Each path below is one point turned by a fixed rotation once a step. After each direction that follows a path, write how fast that rotation turns it, in degrees a step (0 if it stays still).
Each turn is a multiple of 5 degrees from 10 to 175, or 0.
Each row of a path follows its step; steps can be skipped.
Path 1:
step 0: [  8 -23  -2 -24 -16   1   9  40   5   7 -34  15   1  17   4   4  -5  11
  15  -9   2   9   3   8   8  11   6  -3   0 -10  -5 -13  -5]
step 1: [ -5 -19  -3  10   3  -3  13  23  -3  -6 -19  20 -11  20  30  -7  -8  -5
  -4  12  -9  17  -3  19  13   1  17 -10 -27  12  -7  -8   2]
step 2: [ 19 -12  12  -9  16  13 -10  29  -3   6 -14   4  -6   3  15 -29  -8  -5
  13  24  -4  -4 -25  16   3  -2  -7  12 -13  18 -10  -6   0]
step 3: [ 10  18  25   9  15   6  15  14 -11   3 -25   5   6   5  20  -6  -6  -2
  19   2   7  -7  -4  35   1   7  -5   2   5   3 -16 -12 -28]
step 5: [  3  18  -5 -16   3  -9   4   9  27   9   7 -17 -17  -2  27   6 -35  12
  24  16  -5  -7  -4  20  14   5  -5   4   2   4  -6   7  -8]
step 6: [ -1  13  11  -7   9  10  10   0  17  13 -16   7 -34  12  16   8 -16  24
   9   7  14  -2 -15   2   4  27  -7 -16  18  -8   3 -11   8]
step 7: [ 19  -5   3 -20 -21   3  26  10  11  -9 -13 -14  -3  21  17   1 -21   7
  -7 -10   9  15 -29   9  10  16  -1 -17   4  -6  12   1   4]
step 8: [  4  -6 -14   0   9   9  33  10  13  -8 -22  -5 -17   4  12  -1  -4   6
  -2  15 -29  15 -23  17  -4   0   8 -18   7  17   6  16   9]
step 9: [  8  -2   5 -25  10  17  12  29   7   2 -27 -11   2  22  16  -6  26   6
  13   8  -7  -6 -11   0   2  -2  -5   1  21  25   5  -3  10]
Speeds:
[  4  -3  -6   9  -6  -5   3  -2   3 -10   1  -2   3   8   9  -2   4  -1
  -7  -3   7   3   3   1   2   0  -6  -1  -4  -8   1  -6   1]	115
[-1  6  5  0  2  4  0 -3  2 -3  9 -3 -8 -3 -1  6 -6 -4 -6  2  4 -3  5  3
  7  2 -7 11  5 -4 -7  0 -7]	45
[-1  2  9 -2  1  3  3  2 -4  8 -2  3  5  1 -3  3 -1 -4 -3 -6  0  7  5  3
  5  2 -3 -3  1 -5 16 -8 -5]	110
[ -5   2 -12   0   3   5  -3   2   1  -1   1  -4   0   2  -3  -1   0   9
  -3  -8   4  13  -4   2   4   7   3   3   8   3   1   4   1]	40
[-10  -5   4  10   7   6  -4  -8   2   0  -4   2 -10   1   1  -2   3   1
  -6   4  -4   2   5   3  -7   4   0  -6   2  -1   1  -2   4]	155
[ -7  -1  -2  -4  -3 -10  -6   4  10   3   3   4  -5   4   0   6  -5   4
   7  -4   2  -2  11  -2   1   6   2   1  -5   0   1  -5   6]	65
Path 2:
step 1: [  6   0  -1 -16   7  -7   1 -33   3 -16   6   2  10   2  41  -8   8 -13
  12  -6 -23  -8 -11   6   4 -11 -22  -5  16   5   9  10  -8]
step 2: [ -8  -4  -3  -6  -2 -27  -2 -23  -5  27 -17   3 -16  -1   6   5   4 -14
   5 -12 -10   2 -19 -15 -24  -7   2   3 -27   6  13  21  -8]
step 3: [-12  -9 -13  -6   7  -6 -12 -20  19   7 -17   7  -2   1 -10  20  24  -3
 -12  14  25  16   5  29  -7 -18   0  18 -11  -1  -1  -1  -5]
step 4: [  4  -9  23   2  13  19  -4  11   9 -24   1  -4 -16  19  12  32   5   3
   7   3 -10   7 -13  18 -15  -4   1  17 -16  -7 -20  -9  -9]
step 5: [-20  24  -9  -1   7   4  26  11  -4 -13  12   2 -41  27   9  -8  18   4
 -16   5 -14   2  -3  -6   4   3   7   4  -1 -11   1   6  -2]
step 6: [-22  -2 -11   6  14   4   1 -18  10 -11  11 -17 -22 -16  -7 -12   5  17
  20   6  -1  13   0 -22   3 -25 -12 -19  13 -21  -5   9  -1]
step 7: [  4 -17  -6  25   2  10  -9 -31   2  -9  28 -19  -3  -5  -3 -28  -8 -14
   3   1   1   9 -21   9  -8   7  -6   7 -19   4  17   1  -5]
step 8: [  8  18  10  15  -8  14 -18  -9  11   5 -14  23  -2 -10   8  -8   7 -29
  -3  -1  -9  27   0   6  16   5  -8   0 -26 -19  12  14   7]
step 9: [-24   9  -3  -3   7 -11 -14 -13  -1 -13   1  16 -10 -20   2  24  -3 -34
  -5 -16 -14   8   5   9   5  -3   9  -7   0   2 -16 -30   1]
Speeds:
[  4  -4  -2  -5  -4  -8  -4   1   0   4  -2   2  -1  -4   8   7   5   3
   0   5  -7 -11   6   4  -7  -3   2   8   3   2   3   5  -3]	35
[-6 -4  7 -2 -6  3  5 -7  0 -4 -9 -8  4 -7  3  2 -3  4  1 -6 -5  4  8 -1
  3  0 -7  7  2 -4 -6 -2 -3]	145
[ -7  -3  -3 -13   2   0   3   3   3  -3  -8   3   3   8   4   6  -2   1
  -2  -1  10   4  -7  -3  -5   1   3   3  -1   5  -4   3  -6]	45
[  7   2   7  -2   0   0  -1 -10   0   6  -5  -1  -2  -4  -1  -6  -4   0
  -4  11   0   4  -3  -1   4  -2   8  -2   0   5  -4   1 -13]	70
[  2  12  -4   2   6   7  -1   2 -10   0   0  -6   0   0  10   1   2   2
  -2  -2   3  -3   3   0  -2  -4   8   2   2  -2 -13  -4   3]	70
[ -2  -2  -6  -3   3  -1   7  -1  -2  -5   4   0  -2   2   7  -7 -10  10
   8   2   1  -7   1   1   6   0   3  -6   1  -8   5   3  -7]	65
Path 3:
step 1: [ 15   6   0   3   0   9  12  -7  -3   8  -9  15  -3  12  37   2   5 -27
  10   1  10  18   0 -18 -16  -8  13  15 -10   6  -2  -3   3]
step 2: [  3   1 -19 -13  -7  19  -4   0  -1  14  -9 -12 -28   2  28  16  -1   8
  -2  12  19  13  -3   6   0 -17  -2  15  -3  12 -10  -3   9]
step 4: [ 20  -4   3  -6  -6  -1  -8   6   8  -5  10  19 -13 -20  18  16   3  13
  -9   3  -6 -22  -6  -2 -25 -11 -24  -2 -15  -1  -5  -6 -14]
step 5: [ 15   7  14 -29 -12 -12  12  10  -3  12  -6  23  -8 -15   1   4  -3  -6
  -5   9   2  -5 -14   3 -12  11  -1   2 -18  14  -3  26  -7]
step 6: [ 13  12  11  -5  -7   6   7  -7 -12   5 -12   5 -13   2  27   4   2 -36
  -4   6  -1   7   2  -3 -32  14   2  -1 -10   3  15  -1   0]
step 7: [ -5   3 -11  -7   6  12  -8   0 -12  26 -15   9 -27  14  17   4   0  -2
  -5   1  11  21  -5  -8 -12 -10   7  26 -13  13   1  -8  -6]
step 8: [  6  -7 -11   5  10  11  11  10  -2  15 -19 -17 -18  -2  34  -5 -23  17
 -15  12  15  -1  -5   6   0   2 -15   3  -5  -2   2   0   2]
step 9: [  7  -1   6  11  -6  12  -2  23  -3  11   2  12 -10 -18  14   1  -2  12
 -12  13  -2 -18 -16 -14  -2 -17 -24  -4 -17  -5   6 -19 -16]
step 10: [  4  -6  17 -15  -6  -7  15  10  12   4   6  23  -7   0   4  10  -2  10
 -15  -1  11  -2 -13   0 -19   0 -26 -12 -28   4  -2  21  -7]
Speeds:
[-2 -2 -2  4 -1  9  2  3 11  9 -2 -2  1  5  9 -6  4  2  4  2  7  2  2 -2
 11 -4 -5 -1  7  2  1 -5 -2]	60
[-1  9  7  5 -2 -3  7  0  1  2 -1 -3 -9  4 -4  7  1 -5 14 -6  5 -1 -3 -5
 -3  0 -1 -3  3  6  0  2  2]	70
[  5   1  -4   7   8  -2   5  -2   6   1   2   4  -8  -8  -6  -4  -7   6
  -4   2  -5 -12  -1  -3   2  -1  -3  -3   4   4  -4  -2  -4]	70
Path 4:
step 0: [-21  -7  22  -2  -4  -5   7   2  -4 -24  -4  21  14 -27 -12 -13  19   2
  15 -31  11   7  12   4 -18  10  -4  16  12   0   4 -10 -24]
step 1: [  6  28  -1  -1 -18  -1  -5 -13   3 -17   2  -2   7  32 -19   4 -11   8
  -2 -14  -6  31   1  -5   9  17   5   8  -5 -16 -11  36   2]
step 3: [ -8  33  -7  -6   1   0  -4  23 -14  10   8  10  27   0  23  -5 -16  20
  16  -5 -13   6  -9   7 -14   1  -1  -9   4 -12  28   7 -24]
step 4: [ 18 -13 -13  -8 -16  22   2   0  15   2 -24   5 -12  -3  -6  28   1  -2
  -1  16 -12  13 -30   5  -9  15  36 -13   3 -10   5   4   7]
step 6: [ -3  -5  -2 -11 -16  -6 -13 -10  -6  12  -6  31   5   3   4  14 -39 -16
  10 -10  30  -2  11   3 -28  21   5  -7  -9   9   4  -5   7]
step 7: [ -5  -4   8  -4  18  12  -1   4  -2   6 -25 -28 -11   6 -28   3 -20 -10
 -19  -3  10   6  -7 -11  15   2  11  24  22  27   7  16  -1]
step 8: [ -7  11 -10  -8   3  10 -22 -13  -7 -18  -5  -1  18  -5  -2  -5 -12 -21
  -3   6   8 -25  15  -4  25 -18 -10 -20 -33   6   1 -11 -24]
step 9: [ 14  -9   0   6  12  15  19  -9 -12  27  28  15   4  11   9  22 -21  -5
  -2 -20  -4 -25 -13   3  14  -1   8   7  23  -1  -6   6 -17]
step 10: [  0   2 -16  -2   1  18   6 -17  12  14  -4 -32  16  -6  15   3  17  -9
  24   4 -12  10  -9 -25  19 -17   6   2  -5  22   8 -12  23]
Speeds:
[  4   3   6  -1   1   2  -4   0   1  -6   1  -4  -7  -1   6  -8  -7   1
  -1  -1  -7 -11   8   5  -3  -4   4   0  -4  -4  -6  -9   0]	120
[13 -6  3  1 -3  0 -3 -2  7  4  2 -1  2  5 -5 12 -1  5 -4  4 -3 -6  0  7
 -4  5 -5  8 -2  3  0  1 -4]	145
[-2  1  4  8  1  0 -8 -2 -2 -4 -1  5  4 -4  6 -3  4  3 12 10  4 -2  7  4
  5  4 -3  0  0  5  3  3 -8]	135
[ -4  -5  -8   3   6  -2  -2   0   4   0  -3   0  -1  -6   3  -3 -10   5
 -10   6   8   4  -3   6  -7   0   0  -4   0   7  -7   1  -1]	40
[ 1  6 -4  3 -1 -1 -2  1 -1 -7  7  2  8 -3 -9 -1 -7  1 -3 -5 -9 -3 -3  3
 12  0 -1 -3  3  9 -4  2 -2]	55
